In the rows, 128 means zero.
One turn moves each row of this set onto another row. After a few examples, where does it send each row asked below?
z180: [126 143 116 161 128 168 102 129 128 111 141  90 106 129]
z355: [132 149 134 117 116 133 100 150 107 119 165 168 148 138]
z945: [153 109 145 122 119 105 116 105 114 146 116 129 133 159]
z608: [141 122 141 144 164 146 105 144 133 118 130 139  75 143]
z957: [153 116 123 115 123 100 110 105 131 147 133 127 142 160]
z789: [139 137 152 149 152 163  87 132 135 112 140 135  80 142]
z909: [145 120 135 161 163 126 102 143 137 109 124 146  88 153]
z961: [154 125 156 117 129 106 123 109 126 126 135 143 113 173]
z317: [122 130 111 160 134 167  96 116 150  98 128 101 138 120]
z23: [121 142 115 148 154 119 101 129 104 108 109 117 171 125]
z273: [145 119 135 161 118 174 110 151 120  87 150 147 140 143]
z939: [121 144 138 160 130 171 102 120 138 114 126  99 105 116]
z854: [106 147 122 155 142 171 109 114 134 102 123 108 114 123]
z710: [122 100 131 132 126 147 121 139 113 106 174 160 126 156]
z96: [141 128 155 148 162 128 108 115 108 124 141 148  82 148]
z41: [136 132 109 142 140 102 110 123 120 133 104 122 166 122]
z476: [103 138 109 165 137 154  94 125 135 106 138 109 142 109]
z593: [139 130 116 141 119  92 111 132 115 126 120 127 172 131]
z55: [156 112 145 163 130 161 114 156 119  89 158 140 142 137]
z662: [142 129 148 109 113 100 123 108 132 140 143 136 113 153]
z310: [133 117 127 135 138 148 126 143 120 107 176 166 122 157]
z261: [138 156 149 140 125 154 121 127 124  89 160 143 169 127]
z244: [121 141 127 165 120 156  97 111 159  91 126 102 128 134]
z192: [123 134  98 145 136 119 106 118 112 138 108 120 165 124]
z967: [116 105 129 157 126 161 122 141 111 107 168 153 122 157]
z514: [168 133 149 152 145 138 105 128 127 128 133 139  77 147]
z601: [122 150 136 148 138  95  87 136 124 116 109 140 157 116]
z421: [135 145 134 127 125 138  99 145 110 131 174 174 133 156]
z35: [149 127 169 141 159 145 109 116 125 132 131 123  84 142]
z173: [156 127 138 116 110 105  97 100 116 137 141 123 141 161]
z302: [123 150 116 155 152 168  96 122 136 126 133  99 117 113]
z869: [143 123 153 166 125 158 115 158 116  92 148 127 160 137]
z890: [140 142 144 117 118 126 107 150 116 120 179 158 151 137]
z658: [114 143 114 139 150 117  99 137 119 129 114 112 163 111]
z424: [114 135 110 157 140 158  97 121 142 120 130  93 123 107]
z901: [125 132 114 138 130 117  82 141 115 127 111 114 165 116]
z660: [156 123 148 116 120 107 116 100 129 141 121 131 118 162]
z996: [136 159 156 131 131 139 116 128 121 107 165 143 176 142]
z985: [156 118 155 149 154 135 110 112 124 128 122 150  84 151]
z760: [137 129 157 146 159 148  99 122 131 129 125 133  77 135]
z201: [125 140 155 141 121 147 116 134 116  89 156 146 173 124]
z730: [145 111 140 119 135  92 119  94 124 135 143 130 139 155]
z878: [129 126 132 118 114  93 111 111 146 133 152 126 116 163]
z28: [137 139 127 146 130 100  97 122 120 124 109 138 172 111]

z710 goes to z355
z939 goes to z985
And these:
z173 goes to z23
z854 goes to z514
z593 goes to z476
z302 goes to z35
z608 goes to z662
z310 goes to z890
z660 goes to z41
z878 goes to z601
z869 goes to z967

One turn moves each row of this set onto another row. After a few examples, where does it send each row asked below?
z157: [157 125 137 129 129 113 100 126 142 142 136 149 118 147 108 118  90 157
 144 112 132 124 150 127  87 149 151 106 130 129]
z124: [128 139 134 143 136  86 106 140 111 115 155 162 118 163 122 117  94 131
 113 114 144 110 137 122 105 151 133 120 127 126]
z397: [ 79 138 114 109 125 158 162 127 126 134 118  92 134 106 146 116 146 132
 121 150 122 130 131 148 157 117 129 148 121 131]
z577: [146 131 157 139 113 102 102 139 126 145 135 145 114 156 118 122  96 144
 136  96 133 118 159 119  99 147 157 112 112 138]
z347: [154 134 136 141 127 112 126 148 120 124 147 152 110 159 102 115  91 118
 120 113 155 133 156 119 128 145 117 117 108 145]
z344: [ 90 132 124 112 116 154 156 118 129 123 118  83 131  90 153 115 146 128
 127 148 103 122 127 151 147 118 136 142 129 130]
z723: [ 82 113 104 117 107 142 154 137 125 159 101 101 140 126 125 151 145 136
 124 153 121 139 122 126 130 108 130 158 150 143]
z93: [ 91 127 122 109 116 140 140 119 118 142  93  93 142  97 152 139 157 117
 117 156 114 123 120 136 140 111 125 144  97 127]
z341: [147 139 125 143 144  89 101 129 134 117 155 164 121 136 119 109  97 146
 126 118 130 107 149 134 107 149 130 116 137 119]
z356: [ 89 116 123 135 102 138 150 146 123 156 101  87 131 110 152 144 143 138
 138 141 105 130 132 123 143 101 136 148 139 147]
z708: [135 123 132 127 136 106 109 140 120 137 139 160 116 170 118 123  94 152
 133 116 148 136 154 119  87 154 149 112 121 135]
z586: [147 112 133 139 156 101 109 134 117 127 143 163 123 130 130  98 109 117
 132 111 122 129 166 123 101 138 156 103 107 134]
z640: [143 116 127 119 152 116 115 128 122 144 138 159 132 166  90 112  92 112
 125 108 138 128 132 119  96 139 144 107 114 127]
z627: [ 92 126 123  96 116 144 142 115 117 140  90  90 142 112 148 148 148 112
 121 155 112 119 107 131 138 110 123 140 103 125]
z331: [ 96 160 117 122 108 162 146 120 107 145 120  89 158 123 155 142 135 124
 130 141 130 112 127 109 151 108 132 156 113 132]
z885: [ 88 110 111 119 112 132 154 137 121 138 102 101 130 114 160 149 149 134
 140 151  98 134 139 124 133 107 137 148 152 146]
z9: [174 128 149 150 114 106 115 135 128 109 149 141 106 126 111 110  95 115
 130 113 126 120 155 126 116 147 129 109 117 144]
z508: [101 156  99 114 126 158 148 110 118 131 123 105 159 106 165 138 145 134
 137 156 119 118 144 117 143 112 130 154 129 130]
z402: [ 96 122 119 101 119 143 139 113 120 134  94  88 141 101 151 143 149 116
 122 161 109 122 106 135 131 112 124 138 108 123]
z793: [111 153 113 119 105 169 139 103 120 141 122  80 160 108 135 142 132 128
 129 151 123 111 106 117 131 112 131 154 130 125]
z264: [165 122 125 125 132 110 122 127 128 102 151 159 112 148  98 119  94 115
 124 131 135 133 144 126 100 155 120 112 134 139]
z289: [ 79 140 126 107 107 159 160 123 125 143 114  84 137 116 128 122 144 121
 113 139 125 122 116 145 155 117 132 153 118 131]
z966: [ 84 114 122 118  89 135 152 132 119 151 100  96 137 127 128 158 149 120
 121 144 106 127 118 123 124 111 139 159 148 148]
z42: [170 131 144 138 112 113 116 130 132 122 147 141 112 146  84 118  88 111
 122 112 139 122 136 124 112 148 123 114 120 141]
z598: [154 126 142 138 123  99 126 143 109 100 151 157 105 155 120 118  98 105
 121 119 138 130 157 116 112 153 127 114 115 148]
z82: [ 95 109 117 115  98 133 149 124 129 138 100  97 135 110 140 155 150 126
 133 150  90 125 124 127 120 110 140 151 160 145]
z581: [169 129 123 139 140 114 120 136 135 113 150 157 111 133 107 107  93 130
 132 126 141 135 164 129 120 146 117 109 124 139]
z103: [ 96 128 117 101 119 144 140 113 128 145  91  95 146  96 143 141 155 120
 121 157 112 120 120 138 142 109 121 143 102 123]
z871: [156 122 139 131 125 105  99 122 137 132 139 154 118 140 110 119 101 152
 136 117 128 124 154 130  77 156 156 112 131 133]
z911: [142 110 142 126 139 106 111 127 108 128 140 152 125 161 103 114  97  99
 120 107 127 122 126 117  84 143 156 107 111 133]
z108: [ 75 130 117  91 115 150 165 113 118 115 117  97 134 121 144 131 149 112
 116 152 109 125 116 144 135 126 135 150 135 132]
z687: [ 85 135 120  96 109 159 158 108 132 131 115  88 138 112 122 128 144 117
 114 147 112 119 107 149 138 123 132 151 134 128]
z661: [ 92 151 121 123  99 147 145 111  94 125 125  95 156 118 160 146 150 110
 116 151 120 113 124 110 125 122 142 163 120 137]
z615: [148 122 140 145 148 108 109 140 125 150 138 155 125 136 115  97 103 120
 132  97 130 124 164 122 118 130 151 104  94 133]
z917: [ 97 114 110 130 105 147 147 136 135 162 100  88 137 105 130 142 141 146
 135 148 112 134 124 131 136 102 130 149 148 141]
z523: [155 123 131 134 149 118 108 130 138 157 137 152 132 144  89 102  94 124
 133  99 135 123 144 125 112 130 145 103 105 126]
z285: [ 91 121 116 104 124 141 141 119 114 134  95  95 142  99 157 141 155 119
 118 163 114 128 116 134 133 113 124 142 103 125]
z191: [ 80 132 133 106 106 147 160 120 114 115 117  85 129 109 158 125 149 111
 119 143 101 118 121 143 143 123 142 147 125 135]
z778: [132 146 134 145 140  87 107 143 120 125 152 164 119 159 124 114  94 139
 121 107 144 108 152 123 122 145 129 119 122 124]
z868: [145 126 157 141 109 103 101 136 120 141 137 145 114 158 113 124  97 141
 127 104 138 121 145 119  84 152 159 115 113 139]
z100: [151 106 141 135 143 102 106 121 116 119 144 154 123 133 118 106 106 106
 128 112 112 121 142 123  81 143 160 102 116 132]
z910: [ 96 145  97 108 120 160 147 105 107 126 126 100 162 120 148 145 142 126
 122 168 129 124 114 116 119 121 131 160 135 128]
z697: [146 141 148 155 121  85  97 132 123 118 154 149 118 139 116 113  95 131
 118 106 128  97 135 129 103 149 139 118 127 125]
z673: [ 91 128 114  93 122 145 144 114 123 144  90  98 145 111 145 146 151 118
 121 157 115 123 117 133 144 109 119 143 104 123]
z929: [114 152 117 124 102 153 138  99 119 125 124  92 158  90 156 138 150 122
 131 152 102 106 131 120 129 116 140 156 130 131]
z308: [145 138 124 137 143  96 102 127 132 119 154 159 122 150 107 113  88 144
 123 119 137 109 130 132 102 150 128 115 142 117]
z203: [146 146 145 150 123  93  98 133 130 131 151 147 119 148 106 113  87 136
 122 100 135  97 131 127 115 143 132 116 127 121]
z782: [137 126 134 127 135  99 110 138 123 133 137 166 116 162 127 122 104 149
 134 114 139 132 170 121  91 154 154 115 120 138]

z885 goes to z82
z508 goes to z929
z100 goes to z911
And these:
z285 goes to z402
z42 goes to z347
z289 goes to z397
z577 goes to z782
z203 goes to z778

